Each row has a name. Each question is about the rows just above it.

[118 187 138 175 119  70 142  94 145 138 181 122] : fal
[139 126 131 146 197 171 105  27 107 144 172 130] : menum
[131 153 120 119 147 142 112 174 147 116 125 129] : Pof
[124 180 118 128 155 130 109 180 161 116 140 129] : fenaf
[146  56 137 142  96 136 152  84  99 144 109 125] : Fedud
[ 64 101 155 106 124 146 172 194 146  99 147 193] : vosi
[116 162 157 139 126 134 146 197 171 105 163 157] : Bafo
[163 170 138 140 125 127 110 127 147 130 147 107] : kabi
[109 133 118 101 146 146 116 154 131 114 115 138] : rin
[112 113 175 131  84 107 170  77 119 130 176 149] : vefev
What are the next 2 entries after [126 131 146 197 171 105  27 107]?  [144 172]
Give the next 2 entries after [187 138 175 119].  [ 70 142]
The next 2 entries after [139 126 134 146 197 171 105]:  [163 157]
What are the next 2 entries after [131 153]?  [120 119]

[100 154 125  93 181 114 180] = Fedud
[129  98 154  77 206 136 187] = menum
[129  98 125  77 206 136 187] = Bafo
The next 2 entries after [ 98 154]:  [ 77 206]
What are the next 2 entries after [129  98 125]?  [ 77 206]
The next 2 entries after [100 154 125  93]:  [181 114]
What are the next 2 entries after [129  98 154]?  [ 77 206]
What are the next 2 entries after [ 98 154  77 206]?  [136 187]

[146 129 113 140 126 105 141 115 140 105 132 126] : Pof
[108 125 136 125 126 113 121 148 139 124 146 146] : rin
[134 118 143 126 125 141 138 120 130 139 135 129] : vefev
[123 169 131 134 117 135 130 134 132 126 137 132] : menum
[126  86 131 147 127 144 102 134 119 147 127 114] : tari
[141 142 132 106 123 126 124 135 130 125 107 155] : kabi
[115 184 134 136 118 158 111 124 123 131 129 107] : fenaf
[ 99 219 134 124 120 140 124 122 130 109 126 148] : Fedud
Give the next 2 entries after [169 131 134 117 135 130 134].  [132 126]
The next 2 entries after [ 86 131 147 127 144 102]:  [134 119]
Give the next 2 entries after [141 138 120 130].  [139 135]
The next 2 entries after [126 125]:  [141 138]

[ 96 114 191  48  50  77 196 149 152 127 110 197  84 182  83 132 179 121
 220 112]  menum
[201  41  86 199 174 186 161 132  46 117 118 183 117 149 141 127 110 192
 147 120]  Mudu
[ 87 125 202  47  51  59 154 133 169 142  94 172  96 163  85 154 159 139
 198 132]  tari
What are the next 2 entries after [117 118 183 117]?  [149 141]
What are the next 2 entries after [ 46 117 118 183 117 149 141 127]?  [110 192]

[154 134 218  60 196 120 164 107 164 155  98 100  73 143] -> tari
[107 153 120 114 196 120 164 107 164 155  98 100  73 143] -> fenaf
[165 138 108 171 107 156 120 128  97 126  77 129 153 127] -> rin
[162 134 165 138 108 170 128 103 114 121  64 166 151 136] -> vosi
What are the next 2 entries after [165 138 108 170]?  [128 103]
The next 2 entries after [107 156 120]:  [128  97]
What are the next 2 entries after [ 97 126  77 129]?  [153 127]
Where do [154 134 218  60 196 120 164 107 164 155  98 100  73 143] appear?  tari
What are the next 2 entries after [134 218  60 196 120 164 107 164]?  [155  98]
The next 2 entries after [114 196 120 164 107 164]:  [155  98]

[143 159 137 106 134 145 140  60  93 110 134 134 135 164] = menum
[216  92 149 101  86  73 123  74  83 125 173 103 115 160] = vefev
[121  74  83 125 134 145 140  60  93 110 134 134 133 164] = Fedud
[146 140 152 102  78  41 116 110  93 121 216  91 104 159] = Bafo
What are the next 2 entries after [216  91]?  [104 159]
What are the next 2 entries after [123  74  83 125]?  [173 103]
Give the next 2 entries after [143 159 137 106 134 145 140  60  93 110 134].  [134 135]

[146  58 153 146 124  93] : vosi
[170 138  78 133  69 151] : Mudu
[126  89  88 138  70 130] : tari
[197  69 213 159 169 119] : Bafo
[197  69 213 159 169 136] : kabi
[146  58 164 157 124 129] : menum
[160  51 197 162 149  86] : Pof
[197 111 149 143 125 150] : rin
[ 58 164 146 153 126 112] : vefev
What are the next 2 entries after [146  58 164]?  [157 124]
What are the next 2 entries after [146 153]?  [126 112]
Whose row is [197  69 213 159 169 119]?  Bafo

[133 133 130 157] -> tari
[198 194 178 217] -> Bafo
[61 73 82 55] -> rin
[106  89 117  67] -> fenaf
[133 133 130  73] -> Mudu
Where do [133 133 130  73] appear?  Mudu
Where do [198 194 178 217] appear?  Bafo
Whose row is [61 73 82 55]?  rin
Whose row is [106  89 117  67]?  fenaf

[ 95 186 117 121 132 153 118 145]  kabi
[181  84 149 139 142 129 156 106]  menum
[168 112 122 172 136 105 139 101]  Fedud
[121 132 149  80 131 137 112 161]  Bafo
[181 149  84 139 163 147  93 128]  Mudu
[102 136 166 166  33  32 132 122]  vefev
[ 82 204 227  35  84 103 161 102]  fal
[181  84 158 162 115  88 154  85]  fenaf
[102 142 101 163 123 115 109 141]  vosi
Give the next 2 entries after [181  84 149 139].  [142 129]
What are the next 2 entries after [122 172]?  [136 105]
The next 2 entries after [181  84 158]:  [162 115]
Whose row is [181  84 149 139 142 129 156 106]?  menum
The next 2 entries after [123 115]:  [109 141]
The next 2 entries after [168 112]:  [122 172]

[125 143 123 157  77 207 131 120 130] -> Pof
[160 134  76 166 207  79  99 213 170] -> Fedud
[ 78 123 185  48 117  46 153  53  87] -> fenaf
[137 157 123  77 207 126 143  94 105] -> tari
What are the next 2 entries after [125 143 123 157  77 207]?  [131 120]
The next 2 entries after [123 157  77 207]:  [131 120]
The next 2 entries after [123 185]:  [ 48 117]
Give the next 2 entries after [ 78 123 185  48 117].  [ 46 153]
The next 2 entries after [126 143]:  [ 94 105]
Give the next 2 entries after [134  76 166].  [207  79]

[166 176 186 181 109  49 113] : Pof
[166 115 101  93 119 116 172] : rin
[ 72 108 146  84 145 103 179] : kabi
[117 164 140 177  76 173 127] : vosi
[145 146 144 124  99 130 153] : fal
[142 112 173 206  91 151 136] : vefev
[158 140 152 177 104 114 107] : Bafo
[166 115 186 181 109  49 113] : menum
[144 186 179 166 103 133 111] : Mudu
[123 105 146 160 110 213  70] : Fedud
[186 181 115 166 152  99 152] : tari
[ 72 120 146  84 145 103 179] : fenaf
Whose row is [166 115 186 181 109  49 113]?  menum
What are the next 2 entries after [158 140 152 177]?  [104 114]
The next 2 entries after [166 115 186 181]:  [109  49]

[ 70 130 174 188 154 177 157 146 124 148 135 124] = menum
[151 132 172 109 119 155 166 123 138 148 128 139] = Mudu
[180 157  98  75 116  84 115 106 104 126 118 168] = rin
[146 151 141 154 152 191 196 129 165 162 130 121] = vefev
[171 150 119 119 134 155 171 113 152 149 130 129] = fal
[110 157 155 169 154 173 177 141 124 156 126 149] = tari
[157 130 146 174 177  70 188 154 171 117 134  81] = vosi
[151 172 119 109 132 102 111 102 138 119 125 131] = Pof
[ 56 111 182 220 157 216 182 157 158 150 144  89] = kabi
[151 172 119 109 132 102 134 119  82 132 116 193] = Bafo
Give the next 2 entries after [154 152 191 196 129 165].  [162 130]
The next 2 entries after [132 172]:  [109 119]
The next 2 entries after [119 134 155 171 113]:  [152 149]
Which row holds [151 172 119 109 132 102 111 102 138 119 125 131]?  Pof
What are the next 2 entries after [ 70 130 174 188 154 177 157 146]?  [124 148]
Give the next 2 entries after [169 154 173].  [177 141]

[179 118  93 152 161 221 204 139 222 159 105 109] -> Pof
[167 196 130 167 196 164 162 107 106 168  85 104] -> menum
[142 138 130 167 196 164 162 107 106 168  85 104] -> rin
What are the next 2 entries after [222 159]?  [105 109]
[142 138 130 167 196 164 162 107 106 168  85 104] is in which row?  rin
Whose row is [167 196 130 167 196 164 162 107 106 168  85 104]?  menum
Give the next 2 entries after [ 93 152 161 221 204 139 222].  [159 105]
Give the next 2 entries after [152 161 221 204 139 222].  [159 105]

[128  68 166  81] -> Pof
[132  65 170  84] -> vefev
[132 102 144 105] -> rin
[126  62 168  75] -> fenaf
[138 203  82 179] -> kabi
[128 185  92 159] -> tari
[135 164 112 149] -> fal
[134  93 133 104] -> menum
[128  95 156  87] -> Bafo
[125  67 173  84] -> Fedud
[122  76 166  75] -> vosi
[133 165 103 152] -> Mudu
The row with [132 102 144 105] is  rin
[128  95 156  87] is in which row?  Bafo
Whose row is [132  65 170  84]?  vefev

[144  97  70 136 141 170 106 135  85  76 103 111  73  78  73 158 156 162
 152 124  90 169]  vosi
[119 119 133 158 128 154 143 130 121 146 100 139 118 138 107 164 159 168
 144 104 139 136]  Pof
[124 128 123 155 134 138 144 142 108 149 110 128 119 144 101 161 138 159
 141 108 133 145]  vefev
[132 161 143 100 126  98 145 134 150 138 164 125 160 137 157  92  92  90
 114 132 139 120]  fal
[103 112 103  83 103 162  93  91 149  79 140 114 137  81 142 141 145 139
 146 139 147 156]  Fedud
[143 145 103  83 103 162  93  91 149  79 140 114 137  81 142 141 145 139
 146 139 105 111]  rin
[177 141 224 137  96 124 124 106 167 144 186 131 178 123 175 114 105  87
 121 146 148 127]  Mudu
[110 126 228 195 161  82 223 175 145 223  99 177 142 224 137  96 124 124
 106  80 165  80]  menum
[115 107 149 153 153  98 158 159 101 162 119 132 111 153 105 105 110 102
 114 118  99  99]  kabi
[110 126 228 195 161  82 223 175 145 223  99 177 142 224 137  96 124 124
 106  80 151  64]  tari
[127 132 147 132 125 131 135 123 133 138 112 133 132 138 127 139 140 143
 135 116 149 124]  Bafo
What are the next 2 entries after [103 111]?  [73 78]
Which row holds [110 126 228 195 161  82 223 175 145 223  99 177 142 224 137  96 124 124
 106  80 165  80]?  menum
What are the next 2 entries after [130 121 146]?  [100 139]
What are the next 2 entries after [164 125]?  [160 137]

[114  99 200 105 124] : vosi
[132 118 143  91 137] : tari
[106 112 162 123  99] : Pof
[110  99 199 112 115] : rin
[107 103 186 119 106] : fal
[108 146  63 126  98] : vefev
[127 110 168  93 136] : Fedud
[127 110  37 124 106] : fenaf
[107 135  96 127  95] : Mudu
[143 116  27 122 117] : Bafo
[106 123 131 127  95] : menum
[116 143 189  99 131] : kabi
What are the next 2 entries after [110  37]?  [124 106]
What are the next 2 entries after [118 143]?  [ 91 137]
The next 2 entries after [116 143]:  [189  99]
What are the next 2 entries after [112 162]?  [123  99]
The next 2 entries after [132 118]:  [143  91]
What are the next 2 entries after [143 116]?  [ 27 122]

[132 201  86 160 182  31 130]  Fedud
[132 201 181 140 165  24 128]  Mudu
[132 201  86 160 181  31 130]  vefev
The next 2 entries after [ 86 160 181]:  [ 31 130]
Which row holds [132 201  86 160 181  31 130]?  vefev

[177 125  47 152  52 143 101 152 162 168 147  89 134 130 104  72 101  65
 119  64 135 143  99 118 167 119 118 109  69 163 156  47 142 134 101] -> fal
[125 140 102 135 106 135 120 144 143 144 139 124 135 140 129 138 118 129
 159 107 117 140 103 114 128 116 125 125  71 129 157  99 142 140 136] -> Fedud
[148 121 129 130 126 130 127 124 127 126 125 116 131 126 132 121 125 120
 116 135 127 117 129 128 130 135 135 131 143 126 118 127 142 135 117] -> vefev
[125 134 134 122 123 131 126 146 135 131 126 128 138 138 129 129 118 140
 134 130 142 131 118 124 115 118 117 123 140 122 124 112 142 148 138] -> tari
[117 120 105 131 130 124 139 131 125 133 142 141 134 124 113 140 135 125
 133 123  80 129 123 124 123 117 118 122 115 124 140 116 142 127 139] -> Bafo
What are the next 2 entries after [138 129 129 118 140]?  [134 130]
The next 2 entries after [123 117 118 122 115 124 140]:  [116 142]
The next 2 entries after [129 138 118 129 159 107 117 140 103 114]:  [128 116]

[129 124 108 153 152 111 115 144 145  90 144  93 145 141 141 133  91 127
  93 105 151 134 131 122 130 143  98 119 127 146] -> fenaf
[169 146 117 162 159 137 108 133 117 144 123 139 134 172 124 134  91 127
  93 142  46 120 121 109 167 143 138 126 112 114] -> vefev
[121 151 105 126 128 130 123 134 144 133 134 108 117 124 172 139 122 124
 105 117 103 129 124 110 153 152 111 115 122 138] -> kabi
What are the next 2 entries after [123 134 144 133 134 108 117 124 172 139]?  [122 124]
What are the next 2 entries after [133 134 108 117]?  [124 172]
The next 2 entries after [129 124 110 153 152 111 115]:  [122 138]
The next 2 entries after [172 124 134  91 127  93]:  [142  46]

